One turning vector, and how many steps it has turned:
The counts run from 0 to 377.
[  8 -24 -12 -22   3  -8 -21  14  18 -19  -3 -36 -17 -33  -8  37  20  19
   7  -2  -5  12  -1  -8  29   3  13   5 -14   9   3 -32  20  26  31  -2
  11  -3 -17  27 -26  -7 -17  20   1] => 235
[ 16 -22   5 -21 -27   5 -12  12  18 -19   9 -10 -39  -6  19  31  18  18
  19   8   3  13  -1 -24  27   9  28 -32 -10   2 -11 -13  18  21  27 -14
  16  31 -27  22  -9  -2  -9   6   9] => 348
[ -4 -24 -24  -9   5 -11 -12  36  14 -16   4 -48  -5 -32   0  34  46   9
  19  13  14  -1   7   3  34  -4  -8  18 -13  -1  -6  -6  -9  22  25   3
  10  -4   5  17  -6   7 -21  -8  15] => 115
[  1 -25 -21 -19 -19 -23 -22  31  22 -18 -14 -18 -13 -40 -21  27  12  -4
  14   3  12  13  16 -13  10   5  18 -11 -31 -21 -11 -30  -2  28   4  25
  26  25 -10  -6 -15   3   0  15  14] => 158
[  8 -13  -4  -4  -8 -10  -7  26   5 -16 -14 -20 -12  -1 -13  36  32   3
  35  22  15  28  -4  -5  14  21  10 -25  -9   1 -11 -22  38  28  34 -24
  12  -8  -9   1  -9   6 -29  22  10] => 79
[ 14  -5 -13   4 -11 -11 -21  31  12 -31  -6 -23  -8 -14   5  25  47   4
  23   8   8  27   4   6  15  12  13 -15 -19   5   3 -26  19  16  51  -5
  24  15   1  11  -3  14 -11  19   4] => 257
[-17 -19 -19 -16  -4 -15 -22  15  17  -7 -19 -36  -8 -31  -8  30  -3  -8
  17  24  22  -8  -1 -32  35  15  -3 -20 -13  -4 -25  -6  28  14  19  22
   2  19 -12  -6 -34  -9 -19   1  14] => 174
[-16 -19  -6 -16 -10  -3  -1  12  10 -24   8 -49 -22 -19  -3  27  43   3
  25  22  10  -2   2  -9   8  16 -26  -9  -6  24  -9 -16  17  21  53  11
   5   4  -6   7 -22   4   5  -5  26] => 263
[-10  -5 -24  -2 -31  -5 -16  20  19 -29 -15 -22  -3 -28 -26  30  20  -6
  17  11  13  15   0  -6  21   7  -4 -16 -22   9   3 -38  26  17  39  19
  10   8  -1 -17 -18  -2  -8   8  19] => 147
[ -2 -21  -6 -15  12  -8 -20  35  11 -17   8 -48 -22 -32  19  26  45  13
  17  10  10 -12  14  -7  27   0   2   6 -15  -3 -12  -4  -9  23  31   8
  15  13  -3  30 -18  11  -2  -6  16] => 252
[ -5 -21  -6 -19   4  -8 -29   9  11  -9 -21 -36 -22 -31  -9  39   8  11
  16  17   2   3  -2 -18  30  15  10  -8  -9   7  -8 -26  36  25  24  -1
   0  -4 -20   9 -37  -4 -22  22   2] => 353
[  8 -33  -4 -27 -14 -13  -5  36  10 -13   2 -22 -22  -6   6  27  42  16
  21  22   0  19   5   4  -2   9   9 -10  -9   8  -9 -26   6  43  13 -26
  24  19 -14  12  -7  17  -7  24  17] => 365
[  2  -6 -12   3 -30  -2 -16  26   4 -26  -7 -20  -5 -17  -9  34  30 -18
  35   5  32  14  16  -5  15  18  17 -29 -15 -15 -15   9  19  16  42  14
  11  13  -5  -7  -9  -8 -11  -2  10] => 12
[ -4 -29 -15 -26   5 -33 -22  35  22  -5 -12 -37  -8 -25 -11  44  20  20
   6  19   9  14   4 -11  24  13  11  17 -11  -4 -11 -16  17  21   8  -4
  10  10  -6  11 -24  -9 -21  25   6] => 225
[  7 -15 -22  -7 -37   4 -16  27  19 -21 -18  -6 -12 -22 -19  37   6  -2
  27   5  16  22   0  -5  37  -2  23 -23 -27  -8   0 -29  24  27  15  -6
   9   8 -15  -4  -4 -10 -31  12  10] => 326
[-14 -20  -7 -15 -41  15   3  14  15 -18  12 -19 -35 -13   1  31  10  -4
  29  15  18  -5   5 -27  31   8   1 -29  -7   6 -15   1  15  20  31   6
  -5  16 -14  -5 -13 -14  -2 -15  29] => 34
[ -5 -15 -13   1   2   2  -8  36  17 -16  -1 -39 -21 -22   1  38  34  16
  22  19   9  -1  -6  -4  47 -10  -1   7 -14   7   3 -13  15  23  30 -13
   2 -13  -5  22  -7   0 -27  -1  16] => 233
[ -5 -33   2 -28 -28  -2  -1  19   3 -11  -4 -22 -30 -13 -13  36  18  -4
  37  24  -1  15   3  -5   1  13   9 -26  -3  10 -12 -25  24  42  18 -13
   6   4 -18 -13 -20   4  -7  16  23] => 59
[  8 -25   4 -17 -17  -8   2  22   1 -10   2 -28 -30 -19 -22  49  18  -1
  33   4   6  26  19  -6  17  15  25 -16  -4  -8  -3 -17  19  41  15 -11
  14 -18 -18   5 -16 -10 -15  13  19] => 218
[ -2 -31  -2 -24 -21  18   7  16   9 -16  18 -31 -29  -8  16  34  25  10
  31  18  16  -1  -5 -11  34   2   2 -19  -5  13 -19  -3  18  25  31 -28
   1   6 -17  23  -6  -1 -23 -13  12] => 212
[ -7 -18  -1 -18  -2   0 -15   4   6 -26  14 -51 -23 -23  10  26  36   1
  19   8   5  -5   6 -21  11  15  -7 -11  -1  14 -12  -5  15  20  54  17
   9  13  -7  20 -25   4   5  -8  15] => 262
[ -2  -8  -2   2 -21  15 -12  23   6 -17  -8 -11 -29  -5  19  30  25   0
  37  18  17   1  -4 -18  37   4  16 -41 -18   2 -18   1  31  15  31 -14
   1  24 -14  10 -10   8 -23  -3  18] => 53
[ -7 -41 -17 -35 -22   8 -10  13  12 -22   0 -24  -5 -25   2  24  18 -11
  27  22  10   6 -12   4  19   1  -4 -20 -21  11 -23 -31   3  42   6 -17
   8  30 -23   5 -11  21 -19  13   7] => 186
[-16 -34 -19 -22 -32  13  -1   4  13 -34  10 -37  -1 -33 -15  28  25 -14
  21   4  13   7   2   8  14   5 -12 -10 -18  21  -6 -32   7  33  40   6
   4   8  -6  -2 -11   4 -10  -2  14] => 8
[ -5 -12 -20  -6 -17 -26  -8  27  24 -18  -8 -33  -8 -16 -32  28  31   7
   7  16  10  20   4 -16   4  19 -15  -6  -9  16  -1 -34  29  14  39  14
  16   4   5 -10 -18  -3  -1  12  23] => 265
[  4 -25  -9 -28  -8  -7 -11   3  18 -18   1 -32 -14 -12   0  28  18  17
   9  22   1  17 -17 -23  22  20  -7 -19  -5  21 -11 -36  36  22  34 -20
   7  11 -21  17 -20   2 -21  18   3] => 77
[-10  -9 -27  -5 -21 -23  -7  30  30 -12  -6 -34  -9 -18 -12  25  20   2
  11  17  31   4   4 -39  28  17 -12 -18  -9  -2 -22   4  13   0  23  24
  16  32   0  -8 -10 -18  -7 -16  26] => 291
[ 14 -10   1  -9 -23 -10   5  10  22 -18  23 -33 -30  -5  -4  34  29  24
   8   2   9  16   8 -33  19  26   6 -23   8   4 -12  -7  25  13  46  -2
  20   0 -17  22  -7 -23  -5  -4  16] => 102
[-15 -28  -9 -23 -37  13   5  12  20 -12   8 -26 -32 -15  -6  35   0   6
  20  19   8  -4  -6 -29  37  14  -6 -19  -3  15 -15  -9  25  21  24   1
 -11  10 -20  -2 -24 -19 -13 -11  26] => 331
[ -6 -28 -12 -17   5  -1  -6  31  16 -22  12 -48 -20 -30  10  27  42  15
  15  15  -2  -9   6  -2  20  -5 -10   7 -12  14  -6 -20 -11  31  28   3
  11   8   1  23 -12  17  -3  -6  20] => 253
[  3 -15 -24  -9  -3  -9  -2  25  29 -21   0 -38  -7 -19 -11  33  30  23
   6  19  12  17 -14 -15  43  -3 -12   3 -12  13  -1 -32  22  16  28 -14
  16 -10  -2  18  -1  -4 -35   5  12] => 96
[ -1 -26  -8 -20 -21 -14  -9  37  12  -1 -14 -14 -25 -22 -24  47   4  -1
  29  15   9  14  18 -10  16   8  27 -14 -11 -14  -9 -13  13  34  -5   3
  10   3 -19 -11 -19 -14 -13  20  22] => 336
[ -8 -38 -20 -28  -1  -7 -19  15  22 -11  -7 -32 -13 -41   4  27   1   7
  12  16  16  -6   1 -29  46   0   2 -12 -17  -7 -24 -19   4  26   0   6
   8  31 -18  15 -14   4 -24  -5   8] => 184
